(in the rows, 100 means zero)
The rows of A fall into a few groups, which share some directions, and each row is roughly a mix of its group's hidden directions.
A:
array([[125,  94, 107, 104,  91, 138, 133, 121,  99, 120,  61],
       [ 99, 119, 125, 104,  70,  84,  52, 113,  99, 131, 110],
       [ 88, 115, 150, 115,  85, 100,  66, 101, 119,  76,  83],
       [103, 119,  96,  86,  89,  75,  99, 149,  66,  76,  88],
       [ 74,  95, 106, 130, 104, 100,  65, 117,  73,  86, 140],
       [ 50, 126,  94, 113,  96,  73, 110, 115,  75, 107, 122],
       [103,  85, 120,  87, 105,  74, 134,  57, 128,  92,  83],
       [109, 104, 108,  95,  38, 113,  86,  98, 114, 129, 114],
       [ 97, 124,  58, 111,  95, 139,  88,  78, 126,  82,  96],
       [104, 105,  68, 120,  63,  74, 105,  77,  78, 120, 127],
       [ 51, 115, 148, 115, 111,  86, 100, 109, 104,  98,  92],
       [ 73,  86, 101, 125,  88, 118,  98,  74,  98,  46, 100],
       [104, 112,  76,  97,  85,  80,  55,  88, 121, 127, 131],
       [107,  77,  77,  83, 119, 134, 106, 105, 119, 146,  84],
       [ 98, 116, 113, 141,  73, 129, 105, 131, 105,  74,  83],
       [109,  75,  82,  48,  80, 130,  94,  89,  92, 121, 105],
       [ 71,  98,  86, 103, 109, 139,  83, 104, 145,  95, 126],
       [133,  79,  75, 112,  63, 122, 131,  82, 114,  90,  99],
       [133,  90, 110,  96,  59, 119, 137,  81, 103,  83,  84],
       [ 84, 110, 150,  93, 107, 136,  92, 112,  99,  79,  71],
       [ 67,  89,  85, 105, 130,  91, 132, 108, 103,  57,  82],
       [ 97, 126, 108,  74,  98,  74,  80, 146, 101, 100, 133],
       [130, 104, 110, 103,  64, 130,  63,  74, 113, 111,  93],
       [ 89,  66,  92, 118, 136,  82, 132,  87, 111,  87, 130],
       [ 80, 147, 109,  84, 129, 111,  87, 109, 116,  80,  70],
       [128, 109, 133, 110, 110,  86, 102,  59,  80,  66,  96],
       [ 89, 111, 113, 125,  87,  98, 101, 115,  77,  70, 153],
       [ 73,  88, 108, 103, 101, 101, 110,  45, 110,  67, 119],
       [105,  74, 116,  73,  88,  89, 128,  46,  98,  96, 103],
       [149, 112, 101, 129, 111, 106, 117, 115, 102, 134,  79],
       [117, 121,  48,  96, 122,  99,  95,  85,  97, 139, 104],
       [ 63,  97, 103,  69, 137,  74,  99, 108,  99, 135,  92],
       [113, 103, 124, 110,  81,  83, 118,  90, 102,  46, 128],
       [ 97,  82, 132, 139, 126, 132, 110,  88,  84,  78,  93],
       [ 87,  87, 122,  85, 151, 115, 120,  64, 105,  95,  91],
       [ 64, 112, 118, 130,  85, 100,  83,  95, 118,  59, 122],
       [ 92, 115, 105, 122, 147,  78,  70,  79,  82,  77,  99],
       [ 71, 114, 105, 103, 102,  70,  81, 155, 112,  96, 112],
       [ 81,  84,  95, 117,  90,  97, 114, 108, 103, 156, 135],
       [104,  87,  83,  78, 141, 108,  83, 104, 138, 132, 115],
       [ 97, 145,  97,  77, 120,  88, 138, 108,  92,  87,  71],
       [ 85,  93,  72,  66, 123,  93, 135,  97, 131, 126, 105],
       [145, 108, 102, 105,  79, 124, 100, 106,  86,  53, 108],
       [138, 102,  88,  82,  71, 114, 102,  79,  55, 114,  93],
       [ 96,  77,  79, 108, 143, 110, 124, 102,  62, 113, 122],
       [120,  96, 126,  61, 146, 108,  92,  99,  99, 115, 124],
       [120,  76,  91, 109,  67, 105, 111, 107,  94, 143,  62],
       [ 91, 141, 112,  79,  74,  67,  70, 124, 103,  99, 111],
       [104,  95,  78,  97, 137,  96, 131,  51,  85, 115, 102],
       [102, 115,  56,  88,  94, 151, 115, 110,  87,  91,  92],
       [ 76, 129, 112,  81,  99,  69, 140,  90, 128,  83,  92],
       [146, 105,  54,  70, 108, 106, 101, 101,  85, 107,  85],
       [133, 110, 123, 104,  58,  99,  61, 115,  94, 115,  87],
       [104, 133,  67,  81, 105, 105,  59, 128, 109, 123, 104],
       [ 98,  79,  86, 112, 111, 123, 112, 125, 150,  70,  94],
       [ 69, 115,  85, 115, 154,  88, 112,  99, 123, 116, 102],
       [ 76, 108, 128, 138,  71,  86, 101, 118, 124, 102, 129],
       [ 74,  97, 128, 100,  95,  76,  62,  84, 128, 110, 131],
       [ 87,  91, 150, 114, 105, 114,  98, 119, 127,  71,  76],
       [ 97, 114, 158, 103,  93, 102, 111,  82, 128,  72, 103],
       [125, 106, 100,  85,  82, 125, 132, 145, 102, 108,  73],
       [ 84, 102, 150, 112,  68,  85,  72,  94, 109,  75, 103],
       [ 87, 108, 155, 127,  74,  80, 115,  97,  92,  85,  92],
       [ 96, 105, 151, 125,  74,  73, 116,  88,  89,  78,  97],
       [103, 103,  99,  90,  44, 133,  94, 118,  77,  79, 102],
       [ 56, 128,  77, 100,  93,  94,  70, 137, 108, 102, 108],
       [ 67,  83, 135, 133, 115,  87, 131,  94,  79,  99, 115],
       [105, 105,  56,  80, 110, 101,  84, 142, 114, 126, 118],
       [ 86, 132,  88,  88, 148, 107,  94, 117,  76,  79, 121],
       [124, 104, 122, 124,  83,  94,  82, 146, 119,  98,  71],
       [ 73,  87, 142,  76, 139, 107,  95,  86, 107, 121, 111],
       [ 73, 108, 121,  95,  85,  74,  70, 113, 115,  54, 112],
       [123, 112, 105, 115,  90, 122,  75, 136,  55, 111,  92],
       [ 70, 105,  78,  85, 104,  74, 126,  98, 121,  88, 146],
       [ 60, 121, 138, 116, 125,  91, 125, 111,  84,  97,  85],
       [117, 106,  66,  83,  68,  95, 104,  80,  55, 109, 118],
       [ 50,  66, 117, 122, 113,  91, 104,  96, 111, 118, 123],
       [137,  85, 105, 115, 109,  44, 110, 115,  94, 112,  86],
       [138, 124, 138, 110,  85,  98, 125, 134, 100, 108,  92],
       [106,  72, 137, 120, 104, 127, 125,  98, 103, 141, 104],
       [143,  78, 122,  95,  98, 124, 142,  96,  89,  81, 106],
       [ 73, 108, 112, 104,  67,  82,  61,  81, 116,  88, 133],
       [ 96, 112, 100,  91, 104,  88,  62, 139, 117, 142, 115],
       [ 86, 104, 101,  70,  90,  75, 118, 139, 110,  70, 133],
       [105,  65, 123, 112, 110, 136, 113, 104, 145,  94,  89],
       [ 90, 126,  85,  61, 111, 107,  89,  97, 152,  95,  89],
       [151, 100, 100,  84,  71,  92, 129, 102,  83, 119,  79],
       [139, 118,  84, 130,  71, 117, 101, 117, 104,  65,  99],
       [109,  99, 100, 127,  77,  67, 120,  94,  57,  73, 115],
       [ 82,  96, 101, 141,  78,  82, 124,  82, 122,  62, 108],
       [124, 117, 140, 104,  87,  95, 109,  63,  84,  78,  71],
       [111,  66,  98,  88,  84,  81,  82,  60, 140, 103,  91],
       [ 96,  95, 136,  93,  77, 118,  77, 117, 119,  54,  88],
       [138,  97,  72,  97, 114, 120,  85,  61,  80, 101,  73],
       [103, 117, 120,  67, 103,  74,  79, 133,  62, 114,  98],
       [145, 126,  74,  77,  73, 107,  76, 117,  96, 113,  97],
       [ 53, 132, 102, 135, 111, 124, 105,  83, 112, 111,  98],
       [ 94, 121,  92, 145, 106,  89,  56, 107, 109, 125, 115],
       [124,  93, 137,  95,  87, 100,  81,  54,  86, 108, 128],
       [110,  75,  59,  87,  96, 108, 115,  78, 134, 121,  73],
       [124,  88, 120, 123, 119, 100,  87,  98,  93,  91, 158],
       [110,  56, 112, 137,  71,  87, 109,  78,  82, 100, 111],
       [ 91, 130,  83, 103,  98,  75, 141,  98,  84,  61, 117],
       [102,  88,  78,  65, 117,  73, 138,  79, 118, 120,  85],
       [111,  87, 106, 132,  78,  86, 119,  44,  94,  89, 100],
       [ 66,  94, 118, 132,  67,  61,  97,  97,  96,  84, 115],
       [ 82, 103, 102,  52, 106,  63, 125,  95, 106, 122,  77],
       [124, 105,  68,  86, 108, 134,  79, 122,  93, 128,  70],
       [ 91,  64, 110, 134, 113, 104,  85,  57, 106,  73, 104],
       [146,  84, 131, 129, 110, 122, 112,  87,  89, 109, 119],
       [102,  92,  46,  85, 118, 116, 131, 109,  90, 122, 116],
       [102, 101,  83, 102,  85, 112, 130,  99, 100,  44,  68],
       [ 89,  54,  95,  87, 122,  83, 115,  88, 105, 145, 104],
       [157, 114,  71, 125,  90, 115, 103, 113, 104, 110,  86],
       [ 58, 108,  77, 118,  74,  99,  65,  85, 109,  72, 104],
       [ 94, 111, 159,  93,  98,  96,  78, 116,  92,  79,  74],
       [ 87,  60,  99, 126, 111,  99, 114,  83, 117, 120, 144],
       [144,  73,  94, 112, 105, 135,  89,  96,  72, 119,  83],
       [131, 128,  97, 106,  61,  93,  89, 109,  81,  85,  61],
       [ 90, 105,  80, 140, 109, 132,  86, 106,  76,  66, 121],
       [ 43,  90, 110,  80, 109,  84,  83, 100, 106, 131, 113],
       [ 89,  83, 111, 125,  78, 142,  99,  71, 100, 122,  70],
       [139,  97,  72, 104, 122, 107, 128, 128,  93, 113,  68],
       [124, 107, 115,  67,  78, 112, 104, 135,  90,  67, 124],
       [133, 100, 110, 114,  86, 119,  73, 123,  60, 118,  78],
       [105,  85, 100,  40, 108,  97,  99,  64,  79,  94,  97],
       [115,  97,  98,  84,  77,  60,  87, 111,  80, 133,  65],
       [139,  91,  97,  92,  99, 119, 120,  64,  79,  75,  70],
       [ 72, 100,  76, 115, 129, 128,  60, 100, 108,  78, 118]])

Here is one row of each group, with its name. Which group are the others in?
[102,  79, 135,  77, 113, 105,  86,  81,  87, 140, 131] -> R
[ 96,  96,  68,  91, 109, 112,  71,  99, 147, 122, 129] -> Z
[104,  69, 112, 109,  80, 121,  87, 105, 118, 147,  69] -> E

[127, 120,  86, 124,  71,  73, 132, 110, 123,  77,  97] -> R
[ 71, 104, 120, 105,  66,  76,  55, 118, 116, 111, 101] -> E
[104, 153,  93,  85, 123, 118,  99, 127,  81,  75, 104] -> E
[110,  79, 125,  83, 126, 110, 135,  68,  81,  97,  71] -> R
[109, 108,  69,  78,  78, 113,  55, 118, 127,  93, 118] -> Z
[106,  61,  68, 129, 103, 120, 118,  70,  99,  86, 121] -> E
[ 91,  97, 115,  76, 104,  97, 142,  80, 149, 103, 112] -> E
[107, 137, 112,  85,  90,  86, 128, 125,  82, 115,  60] -> E
[ 86, 113, 106,  78,  90, 111, 106,  65,  63,  56,  97] -> Z
[129, 101, 131, 119,  90, 115, 106, 134,  91, 116,  59] -> Z
[ 80, 127,  87,  99, 111,  92,  62, 144,  95,  77, 115] -> R
